[[ 0.36  4.05 -1.33  4.29 -6.51  6.55]
 [ 0.13  2.54  0.59  2.86 -2.29 -0.54]
 [ 0.05  3.55 -0.93  4.19 -4.85  2.49]
 [ 0.50  3.19  0.38  3.03 -4.01  3.57]
 [ 0.37  1.53  1.70  1.26 -0.53 -0.96]]
->
[[ 0.36  4.05 -1.33  4.29 -6.51  6.55]
 [ 0.05  3.55 -0.93  4.19 -4.85  2.49]
 [ 0.50  3.19  0.38  3.03 -4.01  3.57]
 [ 0.13  2.54  0.59  2.86 -2.29 -0.54]
 [ 0.37  1.53  1.70  1.26 -0.53 -0.96]]

[[-0.68 -1.58]
 [-0.63  2.90]
 [-4.25  1.35]
 [-6.78  0.20]
 [-2.28  2.15]
 [-3.76 -3.58]
 [-6.26 -3.82]
 [-5.65 -5.87]
 [-2.76 -5.15]]
->
[[-0.63  2.90]
 [-2.28  2.15]
 [-4.25  1.35]
 [-6.78  0.20]
 [-0.68 -1.58]
 [-3.76 -3.58]
 [-6.26 -3.82]
 [-2.76 -5.15]
 [-5.65 -5.87]]

[[-3.81  3.33 -0.41 -1.31]
 [ 1.82  2.06 -3.55  0.88]
 [-3.38  3.26 -0.83 -2.82]
 [ 7.47  8.38 -1.20  1.06]
 [-3.56  3.20 -0.41 -1.38]
 [-4.65  4.05 -0.14 -0.26]
 [ 0.09  0.05  0.02  0.09]
 [-4.10  3.85 -0.52 -1.93]
 [-0.62 -0.98 -6.78  1.53]
 [ 5.50  6.22 -3.92  1.42]
 [-0.18 -0.32 -8.61  1.97]]
->
[[ 7.47  8.38 -1.20  1.06]
 [ 5.50  6.22 -3.92  1.42]
 [-4.65  4.05 -0.14 -0.26]
 [-4.10  3.85 -0.52 -1.93]
 [-3.81  3.33 -0.41 -1.31]
 [-3.38  3.26 -0.83 -2.82]
 [-3.56  3.20 -0.41 -1.38]
 [ 1.82  2.06 -3.55  0.88]
 [ 0.09  0.05  0.02  0.09]
 [-0.18 -0.32 -8.61  1.97]
 [-0.62 -0.98 -6.78  1.53]]

[[ 4.26 -5.53]
 [ 4.05  4.01]
 [-5.71  4.50]
 [ 2.44  5.06]
 [ 4.93  3.17]
 [-3.37  5.82]
 [-0.03  5.96]
 [-5.89  4.28]
 [-6.94  1.73]]
->
[[-0.03  5.96]
 [-3.37  5.82]
 [ 2.44  5.06]
 [-5.71  4.50]
 [-5.89  4.28]
 [ 4.05  4.01]
 [ 4.93  3.17]
 [-6.94  1.73]
 [ 4.26 -5.53]]

[[ 6.62 -0.41 -5.20 -1.76  0.73  0.88 -0.74 -5.99 -2.58]
 [ 1.58 -1.80 -4.52 -0.02  0.28 -1.57 -7.05 -1.71  2.47]
 [-1.08 -2.65  2.98  3.53  6.57  2.40  1.12 -2.48  1.34]
 [-0.50  2.43 -1.71 -0.61  3.62 -3.65 -5.93  1.16 -2.12]
 [-0.18 -2.78  4.82  2.85 -3.63 -1.26 -1.50  1.55  0.17]
 [-4.57 -0.54  3.29 -1.95  4.55 -0.98 -0.59  0.15  3.65]
 [ 0.93 -0.70 -2.10  3.22 -3.07  1.11  1.34 -4.44  3.95]
 [ 3.80 -0.74 -0.67 -0.23  2.02 -4.21  0.26 -0.04  1.61]
 [-1.20 -0.06 -1.18 -2.15 -1.05 -2.33 -0.29  2.28 -3.14]
 [ 2.61  5.19 -1.64 -0.12 -1.24  4.99  2.65 -0.62 -0.01]]
->
[[ 2.61  5.19 -1.64 -0.12 -1.24  4.99  2.65 -0.62 -0.01]
 [-0.50  2.43 -1.71 -0.61  3.62 -3.65 -5.93  1.16 -2.12]
 [-1.20 -0.06 -1.18 -2.15 -1.05 -2.33 -0.29  2.28 -3.14]
 [ 6.62 -0.41 -5.20 -1.76  0.73  0.88 -0.74 -5.99 -2.58]
 [-4.57 -0.54  3.29 -1.95  4.55 -0.98 -0.59  0.15  3.65]
 [ 0.93 -0.70 -2.10  3.22 -3.07  1.11  1.34 -4.44  3.95]
 [ 3.80 -0.74 -0.67 -0.23  2.02 -4.21  0.26 -0.04  1.61]
 [ 1.58 -1.80 -4.52 -0.02  0.28 -1.57 -7.05 -1.71  2.47]
 [-1.08 -2.65  2.98  3.53  6.57  2.40  1.12 -2.48  1.34]
 [-0.18 -2.78  4.82  2.85 -3.63 -1.26 -1.50  1.55  0.17]]

[[-0.78  0.83  1.58  1.70 -5.39 -5.95]
 [ 1.07 -3.75 -0.86 -2.31  2.51 -0.08]
 [-3.35  7.81 -0.62  0.69  3.77  2.70]
 [ 3.22 -7.27  0.86 -0.74 -2.75 -2.66]]
->
[[-3.35  7.81 -0.62  0.69  3.77  2.70]
 [-0.78  0.83  1.58  1.70 -5.39 -5.95]
 [ 1.07 -3.75 -0.86 -2.31  2.51 -0.08]
 [ 3.22 -7.27  0.86 -0.74 -2.75 -2.66]]
